[[ 19 -90 -14 -11  36 -38 -22 -33 -52  -6 -28 -39 -76  41]
 [-15  29 -46  31  -9  52 -53  51  38  61  22  40  49  13]
 [ -5 -32   9 -35  24 -83  -6 -47 -64 -48 -42 -20 -38   6]]
:
[[-15  29 -46  31  -9  52 -53  51  38  61  22  40  49  13]
 [ -5 -32   9 -35  24 -83  -6 -47 -64 -48 -42 -20 -38   6]
 [ 19 -90 -14 -11  36 -38 -22 -33 -52  -6 -28 -39 -76  41]]

[[ 66 -41]
 [-23 -34]
 [ -7  15]
 [  9 -52]
 [-21 -69]
 [-12 -57]]
:
[[-23 -34]
 [-21 -69]
 [-12 -57]
 [ -7  15]
 [  9 -52]
 [ 66 -41]]

[[ 72  52  21 -14 -45 -68 -77 -71 -49 -19  15]
 [ 16 -20 -51 -71 -78 -68 -45 -14  22  53  71]]
:
[[ 16 -20 -51 -71 -78 -68 -45 -14  22  53  71]
 [ 72  52  21 -14 -45 -68 -77 -71 -49 -19  15]]

[[ 28  -9]
 [  3   6]
 [-11   6]
 [ 21  -9]
 [-86  36]]
:
[[-86  36]
 [-11   6]
 [  3   6]
 [ 21  -9]
 [ 28  -9]]

[[  3 -24 -47]
 [-89 -76 -58]
 [-38 -60 -80]
 [-31 -25 -15]
 [ 15   9  -5]
 [ 11  15  12]
 [-76 -54 -28]
 [-91 -78 -59]
 [-62 -42 -22]
 [ -4  -8 -17]]
:
[[-91 -78 -59]
 [-89 -76 -58]
 [-76 -54 -28]
 [-62 -42 -22]
 [-38 -60 -80]
 [-31 -25 -15]
 [ -4  -8 -17]
 [  3 -24 -47]
 [ 11  15  12]
 [ 15   9  -5]]

[[ 46 -39 -48 -22 -11  30   6 -40]
 [-24  90 -88  48 -23  97 -62  51]
 [ 22 -19   5  -7  10 -24   8 -27]
 [-11  38  14 -31  45 -41  21  -2]
 [-14  45 -17  36 -13  35 -42  26]
 [-16 -11  36  -3  29 -49  43  -8]
 [-10  64  -8  31 -34  12 -93  30]
 [ 76 -31 -31 -53  -8 -29 -11 -68]
 [ 73 -50  -4 -44  -8 -32   3 -73]]
:
[[-24  90 -88  48 -23  97 -62  51]
 [-16 -11  36  -3  29 -49  43  -8]
 [-14  45 -17  36 -13  35 -42  26]
 [-11  38  14 -31  45 -41  21  -2]
 [-10  64  -8  31 -34  12 -93  30]
 [ 22 -19   5  -7  10 -24   8 -27]
 [ 46 -39 -48 -22 -11  30   6 -40]
 [ 73 -50  -4 -44  -8 -32   3 -73]
 [ 76 -31 -31 -53  -8 -29 -11 -68]]

[[-14   0 -21  83  23  16]
 [ 48 -38  24 -10  45 -18]
 [-41  35 -24  56 -21   7]
 [-16  -6 -16  75  21  22]
 [-11  55 -55  26  -8  15]]
:
[[-41  35 -24  56 -21   7]
 [-16  -6 -16  75  21  22]
 [-14   0 -21  83  23  16]
 [-11  55 -55  26  -8  15]
 [ 48 -38  24 -10  45 -18]]

[[-13   2 -11 -13]
 [ -7 -20  -4 -30]
 [-15  29  -4  22]
 [-23 -32 -39 -22]
 [ -4  12 -10  36]
 [ 20  -9   3 -20]
 [-27 -26 -18   7]
 [ 88 -19  80 -19]
 [ 15 -13  40  31]
 [ 19 -23  -4 -28]
 [  5 -31  20  19]]
:
[[-27 -26 -18   7]
 [-23 -32 -39 -22]
 [-15  29  -4  22]
 [-13   2 -11 -13]
 [ -7 -20  -4 -30]
 [ -4  12 -10  36]
 [  5 -31  20  19]
 [ 15 -13  40  31]
 [ 19 -23  -4 -28]
 [ 20  -9   3 -20]
 [ 88 -19  80 -19]]
---
[[ -9  -8]
 [-20  55]
 [ 19  28]
 [ 16 -11]
 [-71  35]
 [  6  23]
 [ 55 -54]]
:
[[-54  55]
 [ 23   6]
 [ 35 -71]
 [-11  16]
 [ 28  19]
 [ 55 -20]
 [ -8  -9]]

[[-60  50 -72  78 -42  89 -18  54 -25]
 [-19  43  -1   6  30  -7 -56  53  19]
 [ 20 -33 -53 -14   0  81  26  -3  19]
 [-20 -10 -16  52 -51  71 -55  44 -49]
 [-55  32 -77  49 -30  83   2  54 -11]
 [ -5  62 -57  58 -50  35 -86  11 -62]]
:
[[-62  11 -86  35 -50  58 -57  62  -5]
 [-11  54   2  83 -30  49 -77  32 -55]
 [-49  44 -55  71 -51  52 -16 -10 -20]
 [ 19  -3  26  81   0 -14 -53 -33  20]
 [ 19  53 -56  -7  30   6  -1  43 -19]
 [-25  54 -18  89 -42  78 -72  50 -60]]

[[ 67 -22 -60  12 -41  73  22  40]
 [ 17  -6  -2 -15  -9 -24  11 -82]
 [ 17  -6  16   1 -70   7  24 -29]
 [-47 -44  45  19 -57 -72 -60  77]
 [-86 -17 -51  -3  62  56 -26  70]
 [ 43 -58  84   0  47 -72  32   2]
 [ 41  65  67   0 -26  83  86 -51]]
:
[[-51  86  83 -26   0  67  65  41]
 [  2  32 -72  47   0  84 -58  43]
 [ 70 -26  56  62  -3 -51 -17 -86]
 [ 77 -60 -72 -57  19  45 -44 -47]
 [-29  24   7 -70   1  16  -6  17]
 [-82  11 -24  -9 -15  -2  -6  17]
 [ 40  22  73 -41  12 -60 -22  67]]

[[  2  39   6  28 -14]
 [  8  43 -24  20  -3]
 [  9   8  24 -41  22]
 [ -6 -34 -30 -15   3]
 [-25  32 -15  52 -29]
 [-31 -83 -10   1 -14]]
:
[[-14   1 -10 -83 -31]
 [-29  52 -15  32 -25]
 [  3 -15 -30 -34  -6]
 [ 22 -41  24   8   9]
 [ -3  20 -24  43   8]
 [-14  28   6  39   2]]

[[ -6   7   7  23 -22 -24   2  32  79 -14  51 -39 -14 -28 -18   3]
 [  2   7 -35  10  43 -35  -8 -35 -23  -9  30  17  48 -17  12 -39]
 [-32  19  -5 -33  10  -5  32 -38 -42 -10  -8  37 -35 -30 -22  50]]
:
[[ 50 -22 -30 -35  37  -8 -10 -42 -38  32  -5  10 -33  -5  19 -32]
 [-39  12 -17  48  17  30  -9 -23 -35  -8 -35  43  10 -35   7   2]
 [  3 -18 -28 -14 -39  51 -14  79  32   2 -24 -22  23   7   7  -6]]

[[  8 -30   8  42 -36 -54  15  -5  -4 -11]
 [ -9  -6  15   9 -19 -29   2   2   6  -6]
 [-12  33 -29 -65  47  37 -27  -7 -28 -15]
 [ 13  12 -23 -34  21 -18 -10 -47 -51 -36]
 [-36 -27  17 -19 -44 -37 -37  57  -1 -24]
 [-23   6  31  23 -22 -67  18 -18  17 -10]
 [-22  -9   7   4 -21 -51  -4  10  -2 -16]
 [ -5  15 -37 -78  33  16 -43  -6 -57 -36]
 [ 41  20 -37   5  51  48  25 -46 -16  21]]
:
[[ 21 -16 -46  25  48  51   5 -37  20  41]
 [-36 -57  -6 -43  16  33 -78 -37  15  -5]
 [-16  -2  10  -4 -51 -21   4   7  -9 -22]
 [-10  17 -18  18 -67 -22  23  31   6 -23]
 [-24  -1  57 -37 -37 -44 -19  17 -27 -36]
 [-36 -51 -47 -10 -18  21 -34 -23  12  13]
 [-15 -28  -7 -27  37  47 -65 -29  33 -12]
 [ -6   6   2   2 -29 -19   9  15  -6  -9]
 [-11  -4  -5  15 -54 -36  42   8 -30   8]]

[[ -2  50  30  -2  -5  -4   6]
 [  6  22   1  -5   2  -1   3]
 [  4  15 -13  -5   0   0   0]
 [  4 -35   0  -3   2   0   2]
 [  2 -29 -21  -3   1   0  -8]
 [  5  31   4  10   2   3  -1]
 [  2 -24 -16  13   0   1  -5]
 [  2   3  21   7  -2   0 -10]
 [ -8 -36 -11  11   2   1 -11]
 [  6  80  17   1   0   1   0]
 [  1  -5  17 -17   6   2  10]
 [ -4 -53  -3  13  -2   0 -22]]
:
[[-22   0  -2  13  -3 -53  -4]
 [ 10   2   6 -17  17  -5   1]
 [  0   1   0   1  17  80   6]
 [-11   1   2  11 -11 -36  -8]
 [-10   0  -2   7  21   3   2]
 [ -5   1   0  13 -16 -24   2]
 [ -1   3   2  10   4  31   5]
 [ -8   0   1  -3 -21 -29   2]
 [  2   0   2  -3   0 -35   4]
 [  0   0   0  -5 -13  15   4]
 [  3  -1   2  -5   1  22   6]
 [  6  -4  -5  -2  30  50  -2]]

[[-22 -55  23 -24  27]
 [-51 -16  68 -84 -82]
 [ 34  18  18  27 -10]
 [-60  20 -76 -28  45]]
:
[[ 45 -28 -76  20 -60]
 [-10  27  18  18  34]
 [-82 -84  68 -16 -51]
 [ 27 -24  23 -55 -22]]
